One turn sends every row of this set to another row. A few are shown first. Where does it send the rows asked after them?
fimug: [-13  -3 -10  -3   0   8   2   1  -5  17 -18  -7   1  28  -7 -10  -3 -14
  -1  -5  -3   4   9  22  -7]
neki: [ 15  -3  -4  -6 -12  -1  -9 -14   7 -22   0  20  33  -9  -9 -12  -5  15
   2  -5  -2  -3   9  18 -11]
Guri: [ -9 -10  11   8  -2  -5  -9  -8  28   7  14   7   4  12  -4   3   6  -1
 -34 -22   6   3   1 -16  -5]
neb: [ 10   1  16   4   0  -2 -18  -9  20 -30  -1  23  21 -13  -5   4  15   9
   7 -11   4  -4  -3  15   0]
zunuz: [-19  -7   4   3   2   3  13   8   6   2  -3 -17   3  17  -3 -30  -6  -1
  -9 -10  -8  -5  11  18  -2]
nezib: [-19 -10  -6  14   2  -4  16  -7  10  15  -2   2  -5  18   6 -25   3 -11
  -6  -1  -8  -2  11  11   0]
tok: [-11 -16  12  -2  10 -12   4  24 -20  -7   3   3   8 -19   9   4   6   5
  -2  10  20 -10   4  -2  12]
dini: [ 11  10  -3  16   2  23 -16 -21 -11  -6 -10  -5  -9  11  -9 -10   2  -3
   3  10   0 -10   1   4 -21]
varos: [ 18  -1  -9  17   2  -1  -8 -17 -21   4   4   2   2 -13  -2  -8   9  -1
  -5  18   8  -6   6 -16 -19]
Lisi: [ 30   4  -4  12  -2  11 -11   3 -18  -2  -8  -3   9  -4  -4 -18  16  17
   0   4   5  -6   4   9 -24]
doso: [ -8   4  -1  -1  -8   0  18   0   0  10 -16 -17   1  21   5 -14  -9 -11
   0 -10  -8  14  17   6   7]
sime: [-11 -10  11   2   3 -12  16  18 -29  12  -3  -1   2  -6   7   6   7   3
 -16  14  10 -16   1  -5  -1]
Pel: [ 10  -1  22  -1   5   9  -8  -8  13  -8  12  -5  -6   4  -1  25 -20  19
   8  -8   2  -3 -14   0  20]
lumub: [ -8 -16  15   4  -4  -1 -11 -17  17   1   6  23   2  21  -1  -4  14  -1
 -28  -6  -3   6   5 -16 -18]
Lamo: [ -1 -21   8  -9 -11  -4 -10 -16   7   5  11  18   4  21  -8   3  12   1
 -26  -5   1  19   0 -20 -15]
zor: [-11 -11  10  -7 -16  -6 -15  -2  20   0   5   9  12  16  -2  -7   7 -11
 -29  -1  -1   4  -8 -26  -5]
kuvu: [ -7 -18  16  -5   6 -11  -5  -6  14   6  10  17   2  15   1  -6   6   4
 -28  -7   0  18  -7 -26  -8]
Voder: [  8   3  -1  -4   5  -5  -4  -8  23 -23  -7  27  22 -13  -3 -19 -11  13
  -1  -5   3  -5   3  13  -6]
Tel: [  3   6   2   0   8  -6  -4  -7  14 -14  -4  23  34 -24  -2   4   0   4
   2 -20   2   1  -4   9 -10]
vapu: [ 18  -3  19  -4   1   3  -3   5   6  -3   5 -10  -1  -4   1  23   9  17
  21  -3   0   0 -15  21  18]
puz: [  6   2  24  -5   3 -12 -14 -22  14  -4   6  13   7  15  -5  -2   2   5
 -31  -6  -8  10   1 -22 -19]
bodon: [ -3 -16   3   0  -2 -10  14  13 -18  10   2  -7  -1 -20   7  12  12   0
   0  20  15  -8   9   3  11]
Nam: [ -7 -19   0  -1  -3 -13   1  12 -29   3   6  -3  14 -14   3  13   9  -2
  -1  10  20  -6  14   0   7]
vir: [ 19  11  14  -8  -1  -8 -11 -13  13 -27  -9   9  22 -20  -6  -2  -6  16
  -7   1   7 -12   1  13 -10]
Babem: [ 33   2  -4  15   0  10 -14  -9  -4  19   7 -12 -14  12  -7   3   4  11
  -4   8   1  -7  -3  -6 -14]
Bes: [ 13   5  21  -2  -2   7   3  -2  -3   1  -3 -20  -6  -1  -2  29 -14  19
   1   3   6 -14 -14   9  12]
defeb: [-14   2   0   0  13   6  11  12   5  15 -16  -5 -10  24   2 -14  -7  -3
  -2  -9   1   4   7  22   2]
ker: [ 16  -6  12  -2  -9  10 -15  -8   4  -1  15 -13   2  12 -10  29 -16  16
   9  -4   2  -9  -4   8  15]
fufer: [ -7 -20  14 -13   4 -12  26  11 -17  -9  15  -1  -8  -9   4   6  11   7
   0  10   9  -3  10   0   5]
sipo: [-10  11   2   4   8   0  12  -1  -1  16 -16   6  -3  26  -1 -18  -5  -7
 -18  -4  -9  -4  15  12 -15]
koz: [  6  15  -2  -8 -16   5   0 -12  19 -18  -6  28  24 -11   6   1  -1  10
  -2 -12   7  -3   9  12  -5]
mebe: [ 10   1  22 -11  -8   7 -10   1  -1  -4   9  -7  13  12  10  26 -13  16
  18  -7 -11  -5 -16  -2   8]
rif: [  8  -1  16 -14  11   6   0   2  11  -8   7   1  -4   8  -9  29  -9   6
  19  -1  -6 -10 -21  11   4]
motak: [  1 -15   5 -12  -6 -18   9  23 -10  -5   2   3   3   0  12  11   9  -1
   4  14  18 -20  18  -2   6]
lup: [-22  -5  -1   6   3   8  10  -2  -4  20 -15  -8  -3  20   3 -17  -1 -12
  -5   3 -13   0   6  12  -6]
bateb: [ 19   4  12   2  -3  -2 -11 -15  16 -24  -7  20  29 -13  -3  -6   2  16
   2 -13  -5   2  10  13 -11]
tezil: [ 25  -5  21  -4  -2   3 -14   1  10  -4   7 -15   2   0  -9  28  -7  16
  13   2  -3 -10 -11   9  15]
fivip: [ -5 -24   4   0   2 -15  16  18  -9  16  10  -8  -3  -5  10  -1  17   3
   4  16   5  -6  -3   5  11]
Dalez: [-12 -11  16  15   0  -3 -14 -25  22  -7   9  18   7  16  -2  -8   9  -6
 -17 -14  -8   9   0 -13  -6]
fonet: [ 18  -4  14  11  -6  16 -17 -13 -18  -7   3   1 -11   5  -5   5  23  12
 -13   4  12   2   1 -14 -20]

fufer -> zunuz
Voder -> Pel
mebe -> motak
Now these:
Babem -> varos
tezil -> bodon
ker -> Nam
Bes -> sime
neb -> vapu

One turn sends every row of this set to another row. A few are shown first. Where does it send the rows asked after them?
ludu: [ -9 -12   4   6 -23  11   4  13  -6   1   1  20 -12]
rarog: [  2   7   8  -9   9  -4 -14 -29  10  -3   4  -6  15]
Fif: [-26  14   1   0 -12  -1   3   6 -14  22  10  -3  -3]
Las: [ -7 -14  -7   6 -17  19   6  16  -7  -1   3  12 -11]
kop: [ 15  -9  14  -7   0  -3 -21 -23   6  -5  -4   1  14]
Zited: [  6  -1  11 -11   1  -1 -12 -31   8  -5   0  -1  13]
reb: [-13   4  -5  -1 -29  -2   5   6 -13  10  12  15  -6]
Zak: [  7   7   6  -2  17  -6 -17 -19  12  -5   7  -8  19]
pib: [-17   4   9  15  -3  -1   1  15  -7  28  20 -10   2]
romif: [ -7 -11   7  22  -8  12   3  22   9   0  14  11 -12]
niku: [ -4  -9 -11   8 -22  13  -1  15 -11  -1   3  18  -6]
pom: [-11  -5  12  24   2   7   1  23   5  15  19  -5  -5]
Boz: [ -8  -6  -2   9 -23   7   5  13   0  -3  10  21 -13]
fosi: [-17   9   0   2 -18  -5   3   6 -16  25  17  -1   1]
Zimo: [  9  -5  13 -10  -1  -2 -11 -29   6  -5  -2  -5  13]
bero: [-15  -4 -10  -4 -22  12   8   6 -16   8   4   7  -9]
rugi: [-23   5   4  15   4  12  -1  10  -5  26  13 -15  -3]
vupu: [-21  11   4  14   4   0  -1  21  -8  22  15 -10   2]
Fon: [  5  -2  15 -10   2  -2 -18 -30   9  -2  -3  -3  10]
Dusud: [  5   8   7  -2  16  -7 -22 -19  14  -7   4  -6  14]
rez: [  3   5  11  -9   7  -4 -11 -29  10  -5   1 -11  13]
Nivop: [ 18  -6   9  -2   6  -5 -23 -14   7  -9  -1   2  18]
nas: [-6 -8 -8 21 -4 17 -3 24  2 -4  8 12 -9]
belun: [  5   8   6  -3  15  -6 -14 -21  13  -9   5 -12  15]
Rup: [-9 -4  7 23  6  6 -3 31 -1 11 12 -2 -1]
dom: [-21   4   2   2 -14   8   0   1 -19  30   9  -7  -1]
kofit: [-15  -1   0  25   8  16  -3  22   5   9  13  -6  -7]
Vulog: [ 13   2   4   2  15  -7 -16 -13  12 -12   4  -8  19]
tefa: [  1   7  11  -7  10  -4 -18 -28  12  -4   2  -7  11]
zeda: [ -3 -15   7  19  -8  12   0  27   0   1   5  13  -8]
Pap: [ 14   2   6   1  13  -7 -24 -12  11 -10   3  -1  18]
foze: [ 18 -10  11  -7  -1  -3 -14 -21   6  -9  -3  -1  16]
tenap: [ 18  -9  10  -1   8  -1 -18 -15  10 -10   1   2  20]
Zus: [-11  -3  -7  -2 -26   8   0   4 -22  16   4  10  -3]
bis: [-20   5  -4   7   1   8   3  17 -13  23  13 -16   0]
Katab: [-21   6  -8  -4 -13   8   5   6 -19  21   9  -6  -3]
Femi: [ 20  -6   7   0   7  -5 -17 -13   8 -13   0  -2  19]
bilu: [-12  -6  -1  18   8  14   1  27  -4  14  13 -11  -3]
Zav: [ 15  -9  12  -7   1   0 -15 -24   8  -8  -1   3  14]
Gipas: [-21   3   1  -4 -25   5   6   2 -14  11   3  12 -10]
Bodap: [ -6 -16  -2  16  -2  20   2  26  -1   2   7   3  -9]
Bedos: [ 15  -1   7   2  16  -4 -19 -13  11  -9   6  -4  20]

pib -> pom
Zited -> rarog
kop -> Fon
Now these:
Bodap -> Las
Femi -> foze
Gipas -> Fif
niku -> Zus

